In the data rows, the value 128 means zero.
What is the hidden score of each row? Scores go from 0 to 30, and 15 is about the middle. The score is a weighted sum of the row's numbers plus the product of two more (or one squared), each taken from its middle value.
[107 148 113 143  79 144 111 160  86 113 142  87 104 131 141 127 142 111 180 141 100 148 115 117 114  96 174 148  77] >> 13
[116  72 110 108 131  96  91 114 126 158 153 141 102 163 129 148 129 165 124 137 142 111 124 122 119 118 137  77 141] >> 15
[134 135 189 121 128 114  91 143 117  96 150 129 147 146 130 121 139 122 131  95  97 151 113 127 153 135 155 163 112] >> 17
[112 137 122 121 122 142 147 137 136 122 104 144 161 137 111 137 120  86  89 136 133 119 116 159 134 123 128 149 145] >> 21
[145 149  86 126 118 127 109  94 142 146 137 114 127  92 138 120 129 133 164 110 121 149 119 168 129 102 144 134 149] >> 25
[136 153 107 128 148  98 166 119 125 128 103 103 123 142 133  97 146 111 147 112 133 116 113 161 128 117 131  87 130] >> 14
[112 125 124 169 124 137 148  96 141 127 131 165 135 123 142 136 120 154 141 139 125  95 129 101 111 101 118  70 102] >> 19
[113  96 119  85  79 108 168 142 144 167 137 132 108 118  72 131 137 152 158 135 114 111 150 159 151 117 119 136 123] >> 16
[153 118 134  94 112 179 119 109 124 104 131 125 141 123 121 153 163 100 165 146 113 127 166 106 122 108 136 113 101] >> 21
[155 125 138 128 111 100 132 112 108 109 162 110 115 110 136  96 111 134 121 138 152 134 104 140 129 100 178 127 139] >> 18
[148 165 146 131 106 143 130 124 136 111 135 119 146 106 156 120 109 131 152  93 117 165 136 123 108 111 139 121 138] >> 20
[144 122 148 147 122 134 111 127 137 152 118 113  72 107 150 127 119 113 139 130 137 183 148 155 123 114 112 143 101] >> 18
[139 112 155 126 120 126  97 104 136 111 125 128 118 111 146 131  72 151 107 171 143 197 106 103 125 135 128 144 137] >> 21
[137 117 114 179 128 128 131  51 118 150 159 121  97 157 131 123  97 159 145 116 109 105 107 119  68 131 134 108 127] >> 9
[104 103 125  91  75 124 134 141 181 113 151 146 158 117 115 126 144 122 154 138 155 148 171 140 145 101 128 148 130] >> 13
[128 129  90 117 124 125 129 127 112 165 129 160  84 153 115 104 122 166 156 140 154 118 134 132 142 118 134  95 144] >> 12
[131  90 104 164 145 129 137  66 143 157 152 122 126 155 128 126  78 180 160 157 113 156 118 153 115 156 128 118 116] >> 23
[106 116 136 116 172  83 135 148 147 137 124 149 117 145 142 106 133 140 147 126 145 125 130 120 128 112  97 149 119] >> 15
[138 112 101 111 139 166  92 126 127 132 129 155 119 122 153 153 131 139 112  90 137 131 126 140 126 117 107 125 133] >> 14
[ 92 148 130 107 145 113 100 121 121 137 121 152 103 148 129 123 118 137 125 130 173 108 136 132 159 130 111 106 137] >> 13
[127 108  97 119 134 110 154 135 128 162 159 125 110 172 147  99 145 144 144 116 157 102 131 140 120 136 105  90 130] >> 12
[128 134 165 159 116 127  89 134 129 114 186 149 151 135 173 137 144  96  89 136 139 138 107 101 135 127 122 151 164] >> 21
[ 70 115 130 104 134 151 100 132 132 128 141 124 142 129 132 130 110 107 135 154 121 135 131 148 107 160 142 136 131] >> 10
[130 125 142 131 118 151 151 128 141 129 122 123 149 118 108  95 141 140 136 161 108 125 131 119 133 144 138 107 117] >> 13
[141  96 154 146  89 151 146 131 133 123 161 116 105 128 150 113 125 134 148 102 110 157 141 110 123 110 168 116  81] >> 15
[155 134 165 153 105  96 110 129 143 149 144 128 107 153 112 125 180 142 156  95 139 154 160 114 124 122  83 122 129] >> 17
[116 102 124 123 146 162 114 136 160 127 114 100 137 128 142 103 145 156 111 111 126 174 122 101 152 157 112 115  89] >> 12
[103 125  99 111 195 123 122 110 114  87 126 139 139 106 159 102  87 135 121 167 143  91 112 114 116 127 107 123 155] >> 13
[108  91  99  89 132 150 128 124 119 119 126 136 117 114 148 144 136 145 117  94 121  90 131 119 128 132 153  96 129] >> 22
[111 126 111 111 110 135 107 157 115 124 143 117 143 130 120 140 134  88 138 135 133 131 104 149 127 170 165 145 131] >> 11
[ 96 159  91 123 148 203 114 123 150 102 160 163 136 158 136 123 136 111 124 195 135 124 108 117 136 159 113 142 115] >> 13
[120 122 150 135 135 155 152  87 129 145 109  82 133 142 116 126 121 110 116 124  99 135 153  98 138 166 133 106 111] >> 13
[132 125 131 188 120 142 152 137 129 137 146 116 101 123 120 113 142 121 156 126 142 100  87 104  98 105 117 138 113] >> 16
[128 139 144 156 105 118 116 129 117 132 137  94 101 149 169 125 148 104 124 102 120 172 146 129 158 134 131  98  85] >> 21
[148 160 131 131 178  88 169 102 109 169  84  99 161 135 117 103 101 118  64 168 147  82 114 132 136 168 101 115 203] >> 9
[177 123 126 153 102 167 125 131 139 109 139 138 161 103 128 161 150 170 147 127 110 131 148 101 125  97 114 156 130] >> 14
[139 144 113 119 153 140 139 131 111 111  95 160 146 113 103 129 122 141 124 144 125  94  98 137 130 130 149  98 156] >> 14
[110 138 138  79 126 125 113  94 120  77 141 128 158  71 160 142 118 139  98 102 100 168 134 143 118 119 128 158 130] >> 14
[104 133  76 155 155 184 149 118 157  79 138 103 193 123  91 106 107 108 150 182 124 111  60  76 129 175 151 124 147] >> 19
[121 178 174 159 153 130 126 125  73 153 140 152 144 165 140 146 148 122 106 149 152 103  94  97 134 149 189 172 153] >> 10
[ 98 126  96 139 136 154  85 149 129  96  99  94 142  97 147 131 156 120 129 110 131 139 113 114 123 140 133 100 157] >> 13
[118 154 101 128 152 136 114 175 114 146  91 117  91 154 110 122 181 105 150 140 134 120 127 117  84  87 134 134 110] >> 19
[135 120 130 145 117  89 131 140 147 148  98 146 114 149 119  99 156 151 154 157 135 108 109 152 125  84 143 151 106] >> 17
[128 101 147 115 135 165 151 130 109 119 137 114 137 144  81 120 100 131  99 146 128 105 130 129 129 154 157 112 121] >> 23
[113 139 132 121 177 102  83  70  96 125 122 150 121  94 185 119 124 163 174 115  96 161 126 122  92 117 140 105 140] >> 18
[146 107 157 151 128 128 104 133 120 137 117 121 123 138 144 120 111 140 119 141 132 113 110 106 120 108 125 128 124] >> 15
[ 91 109 121 118 124 147 115 121  70 127 140 144 125 141 150 140 146  92  81 115 154 128 143 109 121 159 125 131 162] >> 28
[118 147 136 115 157  72 134 125 127 168 107 116 105 118  98 113 143 175 121 119 151 117 145 156 135 103 123 145 117] >> 10
[142  88 131 144  97 135  74 123 151  60 165 113 173  63 106 150 137 136 156  58  64 153 135 142 131 147 116 141 132] >> 17
[129 117 108 139 142  94 174 138 127 178 152 136 130 170 106  96 153 147 152 146 155  95 152 140  95 126 149  93 127] >> 9
[105 103 139 135 165 144 107 119 126 179  98 119 124 123  72 145  91 143 139 163 147 107 138 111 146 158 133 107 145] >> 11
[124  85 153 115 113 126  97 111 159 144 170 213 165 110  94 149  92 187 146 132 168 128 142  98 136 145 140 148 103] >> 13
[148 151 113 131 110 175 130 124  93 107 125 159 147 125 125 171 151 119 127 114 111 123  93  96 126 116 165 127 117] >> 16
[113 155  95 107 167 136 108 162  99 133 119 112 117 140 103  94 170  87 141 138 139 121 137 159 117 128 123 124 141] >> 12
[121 123  96 107 126 134 130  95 143 106 107 115 120 109 143 135 107 149 125 140 147  97 129 156 136 144  90  95 150] >> 15
[140 139 132 115 124 119 114 155 111 119 116 143 132 101 122 144 138 124 154 163 146 102 120 128 105 115 138 158 150] >> 14
[156 118 140 122 139 125 159 107 132 149 105 137 127 122  95 113  99 154 114 170 136 137 131 106 150 142 120 140 166] >> 16
[148 136 135 104 136 151 126 121 120 141 117 140 125 114 134 148 132 113 124 131 125 140 116 114  97 129 127 130 123] >> 16
[131 136 149 102 122 153  89  97  95 131 130 123 139  95 115 139 115 102 123 134 126 121 132 175 122 148 123 147 155] >> 13
[132 154 147 132 111 124 123 142 100  84 134 133 121 118 120 153 149 104 157 117 122 148 134 113 145 133 130 129 127] >> 18
[143 149 149 149 102 140 183 165 135 182 159 134 117 156 120 156 173 118 120  79 116 128 154 147 139 130 133 158 104] >> 11
[154 119  70  99 161 120 113 136 153  94 110 104 111  98 135 109 137 156 101 130 157 140 128 130 150 139 119 107 160] >> 15
[145 134 129 138 192 136 142 118 101 169 105 146 146  91 130 148 104 143  87 157 172  88 126 135 107 151  88 133 178] >> 11
[114 150 155 112 127  48 151 146 164 122 112 127 145 148 144  96  75 110  71 105 130 168 147 175 171 123 121 159 157] >> 12
[152 116 146 187  89 130 120  92 110 101 143 120  80 125 170 140 127 121 151 101 111 173 134 129 138 102 146 125  92] >> 19
[103 141 142 110 143  96 133 134 144 136 144 166  86 158 187  80 180 181 108  87 151 153 175 141 127 105 142 151  86] >> 20
[109 107 163 118 126 123 151 134 119 107 109 129 144 116 129 139  97 130  92 119 105 140 129 118 142 131 137 152 139] >> 27
[162 111 179 135 149 114 141 110 152 141 114  74 122 141  86  79 109 168 122 124 120 133 127  79 123 155 142  87 129] >> 13
[120 164 130 134 180 122 118 136  99 144 104 157 154 125 113 177 124 112  73 140 145  85 129 133 142 122  82 132 188] >> 12
[ 82 144 129 103 135 136 167 137 122 132  89 114 105 129 103 129 162 111 133 151 130 112  91 114 123 115 158 121 122] >> 21
[144 128 126 136 114 159 130 124 123 120 138 144 145 117 151 151 146 110 127 109 128 110 122 100 141 106 145 145 141] >> 14
[130 125 102  69 106  98 120 131 150 147 129  81 132 106 124  94 116 129 139 116 128 153 110 156 161 161 120 144 138] >> 14
[110 140  72 158 119 154 133 110 133 129 136 127 104 121 170 163 140  72 137 112 114 170 145  94 100 141 108 115 108] >> 15
[108 135 115  90 146 114 137 108 160 120 130 139 131 130 144 143 115 135 135 122 145 132 141 110 161 114 132 103 128] >> 17
[116 155 122 105 133 108 150 142 125 111 102  95 121 130  91 102 166 124 154 137 119 121 121 104 123 111 166 111 133] >> 14
[147 114 151 136 118  83 108  93 111 130 140 175 103 115 138 120 125 150 150 123 113 126 156 114 103 111  89 101 109] >> 17
[121 162 134 113 159 139 121 105  72 123 114 116 152 117 155 133 110  97 146 140 114 137 132 127 143 147 157 117 149] >> 13
[182 128  98 144 132 118 125 157  97 121 127 107 102 136 154 100 151 111 125 162 171 116  98 111  88 130 146 144 164] >> 13
[147 126 141 149  99 143 129 121 113 148 149 120 104 113 142 149 142 127 130 115 111 167 172  99 120 115  97 149  95] >> 14
[138 106 150 139 132 101 119 120 172 160 123 129 147 122  88 121 132 153 116 174 131 124 141 121 151 109 112 177 145] >> 12
[101 111 119 138 156 147 127 145 119 145 153 130 115 181  86 113 135 124 142 146 151  94 132  90 123 164 137 121 122] >> 12
[174 135 165 150 126 113 141 127 150 118 110 145 148  82 133 187 120 130 105 115 103 140 131 108 156 110 105 182 121] >> 18
[129 129 105 152 130 129 136 152 124 147 147 149 121 166 162 111 156 129 144  97 120  87 156 133 166 103 144 119  92] >> 11
[142  82 129 189  90 136  87 150  92 103 205 106 150 109 102 145 135 102 154 158 101 187 150 106  83 124 139 145 117] >> 26
[157 103 160 159 120 132 143 111 130 123 147  99 100 121 119 122 133 171 172  87 117 131 135 124 120 102 168 133  63] >> 14
[110 137 115 126 132 143 103 122 136 132 154 169 166 141 152 152 140 126 136 188 144 150 151  69 162 127 135 161 136] >> 15
[153 153 181 145 116 144 105 135 110  92 130 121 127  88 117 106 153 133 158  89 126 130 130  81 103 101 101 141 122] >> 15
[114 139  98 148  97 122 159 122 149 169 108  93 160 136 117 153 118  98 141 147  84 155 144 125 117 148 103 130 125] >> 13
[ 97  97 123 108 135 115 113 126 122 125 158  96 118 151 160 111 138 143 118 134 162 134 103 152 146 104 127 135 139] >> 15
[134 121 126 151 138 142 150 137 153 119 115  92 115 132 130  91 104 115 110 123 123 113 106 139 129 169 100 110 152] >> 12
[113 118  83 152 158 171 121 129 113 127 115 145 151 160 137 143 128 112 137 179 104 130  98 117 107 130 145 144 100] >> 13
[ 85 141 119 124 157 131 150 122 113 112 117 132  98 138 162 117 117 117 108 142 156 119 135 158 147 118 111 109 160] >> 14
[165 138 121 127 149 135 107  82  89  99 107 117 126 103 152 112 114 100 103 152 106 169  96 150 141 136 118 111 152] >> 18
[180 107 166 127 124 140 134 110 116 121 121 115  98 104 103 138 135 137 100 138 125 128 114 110 142 122 149 117 174] >> 21
[ 65 151 122 123 110 144 169 125 132 152 174 123 170 167 115 118 113 135 151 104  93  76 136 133 156 106 132 137  92] >> 6
[133 176 115 137 116 122  77 107 118 158 144 132 120 165 156 151 107 115 130 112 115 154 153 149 130 121 117 127 129] >> 15
[ 95 113 137 111 100 161 126 155 153 127 114 116 116 122 103 118 113 102 121 122  93 160 111 135 143 137 142 124 124] >> 17
[133 154 147 105 126 114  98  92  98 133 175 125 117 149 163 121 148 109 136 115 106 167 216 136 135 108 149  82  86] >> 15
[153 108 143 156 105 136  80 155 112  94 101  99 101 109 132 154 136 114 120 101 130 134  94 163 125 136 117 140 160] >> 16
[103 116 108 112 118 116 145 128 122 123 151 118  93 177  99 106 163 130 125 116 152 131 140 142 116 121 141  80 132] >> 14
[124 114 110 102 144 112 101 119 133 150 148 142 151 146 122 116 101 161 131 114 132 116 128 117 122 142 170 108 119] >> 8
[ 93 115 117 188  93 140 142 123 119 114 152 143 114 120 163 168  94 139 111  98 145 112 116 128 111 102 138 128 152] >> 12
[110  98 114 117 127 152 139 198 145 160 122 117 104 154 108 151 150  93 124 105 127  90 147 147 133 107 140 132 123] >> 25
[138 187 163 147 149 133 164 157  85 155 127  51 109 153 102  95 142  62 146 117  97 147 116 139  97 141 138 135 133] >> 12
[164 137 140 113 145 140 125 106  89 129 118  96 142 105 122 124 104 117  90 124 111 130 133 125 131 113 109 103 136] >> 15
[138 127 175 127 135 102 150 119  88 151 112 126  94 130 107 133 111 123 139 115 144 135 170 146 122 102 125 116 130] >> 19
[151 131 129 153 140 129 128 162 105  92 116 115 164 111 139 122 143  94 114  96 116 109 128 156 149 142 132 137 155] >> 12
[124 118 118 120 192 171 140 137 165 127 108 119 165 126 134 130 106 129  79 166 154 115  51 103 118 136 121  97 164] >> 20
[147 123 183 143 136 125 106 116  89 107 152  65 127 134 131 150 136 128 160  86  78 159 110 137 110 120 135 106 111] >> 25
[114  94 136  78  97 109 123 197 140 150 102 126 116  94  81 137 122 125 117 107 140 106 131 159 123 143 133 130 150] >> 20
[124  91 133 133 131  95 147 116 157 129 135 146 114 114 132 139  94 158 159 126 121 123 128 151 144 115 118 117  90] >> 21
[106 110 129 101  96 150 157 119 149 132 176 145 110 136 105 108  96 155 149 126 123 111 132 133 143  97 148 125  97] >> 15
[ 97 136 103 150 150 158 142 157 170  79 120 147 202 119 117 155 117 114 107 144  96  79  59  89 123 138 144 124 137] >> 13
[130 122  99 108 122 129 156 141 140 148 121 145 131 124 166 146 128 159 113 130 138 124 148 158 141 124 130 122 152] >> 12
[116 103 128 184 111 117 155 120 139 123 162 121 124 145 155 162  98 151 125 118 121 117 113 150 137 134 111 143 137] >> 21
[122 136  66 112 143 123 132 115 123 170 110 111  84 153 117  96 162 141 161 124 146 140 135 146 116 107 125 105 118] >> 9
[125 161 135 109 158 114 110 138 126 125 110 146 115 120 123 100 164  98 156 149 113 100 104 117 134 144 119  84 128] >> 19
[155  96 148 145 100 134 136 167 124 155 116 155 119 106 125 126 139 159 150 135 141 134 130 127 134 101 150 167 127] >> 16
[130  69 121 149 125 129  99  95 120 148 156 173  98 136 100 155 126 152 150 142 148 120 132 160 103 144 106 133 122] >> 14
[133 144 108 137 140 127 112 112 153 107 111 164 149 116 133 156 100 152 117 156 137 101 127 123 122 125 102 113 142] >> 16
[136  93 136 156 128 164 126 172 116 100 124 160 133 101  89 142 135 109  92 136 173 125 142  89 102 122 119 135 147] >> 22
[117  99  84 117  86 126 138  79 143 143 146 124 108 103 143 119 136 169 166 105 115 111 155 140 140 100 130 122 108] >> 10
[121  87 121 135 108 132 162 166 134 137 154 107 137 139  93  96 157 105  99 141 168  99  98  90 151 140 153 129 141] >> 15
[118 134 133 122 146 134 140 185 139 125  98 117 134 109 106 112 154  97 141 110 115 135 106 133 133 118 108 133 116] >> 16
[154 182 141  76 138  56 118 145 157 102 118 111 175 100 141 106 126 120  75 113 133 159 162 142 193 163  91 174 184] >> 12
[116 148 105  83 107 121 140 111 112  58 110 122 124  83 129 119 124 107 138 123 129  91 119 136 124 115 120 106 119] >> 19
[147 117 102 167 163 158 124 161 131 109  89 148 151 107  90 121  96 155  91 179 154  73  64 122 131 149 159 148 177] >> 11
[139 145 119 137 138  91 126 153 135 129  93 118 107 144 156 145 156 127  97 115 156 132 136 100 125 110 120 121 140] >> 13
[134 140 143 133 120 118 119 122 130 122 177 116 156 103 137 139 113  71  94 115 108 145 165 108 150 141 153 131 141] >> 16
[127 124 136 157 127 121 147 113 109 187 145 130 101 198 110  84 128 151 157 162 180 112 137 111 118 117 134 113  85] >> 10
[158 111 170 108 144 147 129  87 134 138 117 127  82 134 168  84 112 167 133 116 141 130 122 163 122 122 174 111 116] >> 21
[103 134 101 150 153 122 151 146 102 146  52  88  64 145 146 122  94  94 106  74 121 133 110 152  95 158  88 107 132] >> 21
[160 139 113  92 129 109 124 135 134 124 123 110 129  97 169 120 121 139 131 129 112 149 138 111 145  94 127 113 134] >> 21
[152 105  90 156 127 132 118 136 130 148 129  94 115 160 132 109 152 119 131 111 117 109 106 162 107 127 112 126 152] >> 10
[132 158 128 132 142 111  85 131  92 139 120 170 134 100 107 192 122 108 171 142 143 130 149 147 131 122 105 142  94] >> 23
[121  94 117 111 129 127 132 132 138 170 113 161 124 108 109 134 105 130 106 164  99 136 133 156 153 154  92 139 144] >> 17
[152 109 150 116 131 128 144 147 142 114 110  96 130  86  92 103 131 151 123 128 100 115 109 140 120 129 160 124 134] >> 15
[157 159 166 140 146 124 136 145 126 177 133 133 136 181 121 141 144 110 139 146 131 153 149 117  78 137 124 164 138] >> 11
[166 118 162 159 106 139 122 108 167 116 145 122 130 104 133 143 134 171 150  90 103 130 164 123  98 123 121 146 120] >> 13
[112 146 115 131 168 127 132 111 113 101  93 121 158 111 117 138  98 138 121 146 153  74  74 118 142 150 118 102 170] >> 15
[111 139 141 173  72  80 143 133 120 135 117 145 124 138 115 157 117 111 117 118 117 139 139 149 129 144 101 142 164] >> 11
[165  97 101 139 136 123  98 124 131 120 118 119 135 133 117  91 198 131 158 176 120 145 112  93 129  96  92 105 114] >> 18
[123 136 101 161 142 147  98 166 139 115 103  67 140 137 123 109 131  95 138 156 135 144 115 108 105 125 102 136 137] >> 12
[131 130 111 121 118 146 151 110 151 144  84 126 152 114 120 135 104 140 119 123 121 113 117 170 146 141 126 110 148] >> 10
[116 132 114  83 119 143 153 149 107  86  99  98 174 119  85 124 153  86 143 125 111 123 128 123 119 133 148 131 135] >> 27
[126 177 116 125 163 112 154 105 103 161 117 125 146 127 132 106 108 122 111 154 131 120 107 103 118  99 144  95 157] >> 15
[ 99 131 116 112 132 123  96 182 148 122 124 157 157 148 153 140 162 118  90 123 151 150 148 136 158 140  97 155 161] >> 11
[152 169 108  99 152 145 122 132 162 172 165 182 176 143 119 119 164 127 151 198 120 141 197 102 165 141 133 137 148] >> 19
[120 116 161 139 112 114 144 142 153 177 141 158 106 174 104 112 146 156 110 124 150 111 151 146 139 112 109 123  98] >> 16
[125 137 130  96 137 108 124 133 160  96 143 158 159 145 142 130 133 117 101  90 137 148 167 132 171 122  93  95 129] >> 15
[145 107 126 121  77 148 102 132  98 108 180 122 137 119 148 132 144 131 166 104 114 155 138 106 130 119 160 122 121] >> 16
[141 142  99 109 138  99 144 122 111 110 148 107 113 134 123 105 134 110 134 144 105 129 130 155 115 153 144 125 135] >> 12
[125 147 115 114 131 102 132  92  94 143 172 137 122 116 162 109  93 129 165 118 140 101 157 140 114 128 137  94 129] >> 19
[164 155 158  88 105  58 159 131 158 105 125 124 156 123 137  94 127 104  67  97 124 159 144 167 179 162  68 167 165] >> 16
[139 112 149 168 108 164 101  75 163 126 135 135 116 109 151 129 164 155 115  97 129 123 140 102 116 111  97 118 106] >> 12
[145 107 130 133 101 149 110 113 138 107 142 140 102 120 136 120 144 167 152  95 148 135 153 117 105 115  94 102 111] >> 14
[103 146  79 164 138 104 103 139 120 121 101 116 122 147 115 131 120  82 157 159 137 146 119 116 111 111  94 116  98] >> 15
[118 128  97  90 139 126 134 132 119 148 133 133 138 144  89 122 113 130 117 180 136  94 108 148 126 134 170  99 145] >> 12
[109 122 161 123 112 100 126 126 140 152 136 124 116 112 149 109 101 164 134 127 158 157 135 160 103 121 117 161 114] >> 12
[150 127 162 120 130 154 141 109 157 137 126 153 127 134 128 107 126 145  94  94 142  94 132 136 166 113 167 147 143] >> 27
[116 107 152 119 111 135  98 140 114 102 136 136 110 132 146 168 136 153 131 124 131 132 147 107 147 129 145 153 125] >> 17
[156 131 144 123  90 155 111 154 116  97 112 107 164 101 141 139 162  84 128 122 112 132 154 105 150 126 116 123 141] >> 16
[127 114 124  74 155 176 105 111 105 140 139 125 142 124 107 127 120 132 112 139 119 130  81 150 131 111 166 124 154] >> 18
[147 115 117  75 138 107  92  96 135 118 158 111 144 111 139 122  87 153 111 133  97 142 135 153 137 138 116 135 133] >> 14
[125 127 132 154 139  82 118  99 101 122 151 141 129 111 130 105 128 159 129 127 165 110 111 135 110 144 137 137 140] >> 12
[131 136 121 119 109 147 124 122  91 126 128 123 125 141 143 125 144 127 131 132 102 110 128  97 154 124 177 120 112] >> 17
[138 129 159 104 107 137 127 159 176 113 121 112 158  92  69 122 169 133 130 153 131 181 173  78 151 139 123 151 108] >> 14
[103 115 126 110 123 106 168 123 160 132 156 147 127 165 123 104 104 160 162 126 154 139 141 133 169 113 128  94 116] >> 18
[106 151 145 117 155 123 114 107  83 145 120 157 108 127 143 170 119 100  78 176 179 127 105 109 140 115 158 112 161] >> 18
[153 128 156 129  80 160 167 189 157 132 104 133 128 147  98 120 147 112 111 134 125 128 129 134 177 140 139 156 132] >> 25
[ 88 107 104 106  81 144 126 162 221 111 138 129 133 125 144 103 126 148 144 108 102 153 115 134 120 147 137 113  85] >> 13
[ 98 134 137 114 137 165 118 101 181 135 133 138 153 108 146 142 125 136 100 114 100 131 138 122 134 127 132 125 138] >> 11
[143 168  94 115 135 157  84 147 158 123 176 166 168 129 143 106 179 158 144 180 150 136 145 116 134 111 132 145 131] >> 26
[150 116 136 137 155  78 139 148 156 157 116  98 133 138  94  92  91 136 108 135 138 133 123 146  96 146 118 147 122] >> 9
[100 129  75  89 127 145 111 131 111 122 127 162 141 145 132 156 106 113 104 156 163 114 121 134 122 144 139 131 161] >> 13
[133 123 113 123 109 115 121  90 167 149 133 121 123 129 161 140 118 132 115 114 121 149 125 117 135 122 115 138 134] >> 14
[108 138 119 130 113 127 137 169 139 132 124 115 146 127  90 142 143  92  96 150 143 107  81 100 161 170 166 155 133] >> 11
[140 153 135 158 125 121 119 119 104 113 144 121 134 134 152 155 126 136 162  87 117 143 128 101 113 116 111 148  88] >> 15
[147 143 149 107 126 128 114 153 121 104 114  94 147 128 137 117 153  86  84 134 126 151 128 133 133 117 138 135 129] >> 18
[124 130 104 116 153 113 172 117 134 169  82 130  64 145 144 118 112 164 121 117 162 105 124 113 112 132 121  84  84] >> 15
[149 141 170 134 143 139 113 150 109 138 106 176 124  82 128 147 117 124 119 119 125 129 133 145 137 133 159 161 139] >> 16
[120 120 123 151 101 133 143 131 144 103 132 125 140 138 124 129 124 116 149 116 130  91 151  77 103 114 111  85 100] >> 12
[141 135 114  85 158  98 173  92 165 161  68 137  88 142 143 111 102 155 100 114 173 113 119 140 159 152 140  95 141] >> 17
[144 113 135 144 162 109 141 138 150 122 124 117 131 137 116 110 136 108  80 100 159 131 104 169 154 153 104 126 165] >> 13
[172 127 146 126 116 138 118 125 143 133 127 129 134 133 101 137 137 133 158 152 104 147 159 135 128 144  97 151 124] >> 15
[121 131 138 145 110 157 120 148 116 123 134 121 127 124  92 108 157  78 136 128 124 121 131 104  93 126 136 115 113] >> 15
[ 94  91 104 110 111 118 122 119 126 133 127 135 102 142 137 136 125 137 136 143 180  90 119 106 130 125 148 114 118] >> 15
[155 150 145 109 135  92 130 139 107 125 131 110 131 128 105 134 108 143  74 129 133 138 126 129 144 138 139 133 153] >> 13
[132 105 116 173 107 129 127 132 131 119  99 112 109 134 114 150 154  86 115 124  92 138 143 122 133 147  79 143 133] >> 19
[151 157 160 135 138 100 119  90  91 126 140 142 107 141 160 124 149 155 161 130 148 155 165 131 107 117  99 135  96] >> 16
[134 152  94 133 127 113 153 142 137 149 115 101 130 151 116  93 135 109 115 124 135 122 123 126 139 117 136 114 123] >> 9
[140 137 142 139 133 107 175 140 146 139 101 104 134  74 100 107 123 135 135 133 148 115  99 137 116 135 107 137 130] >> 18
[140 137 134 139 123 128 137 139 103 164 125 100 129 138  87 121 145 117 164 168 133 120 113 156 148 176 144 122 145] >> 19
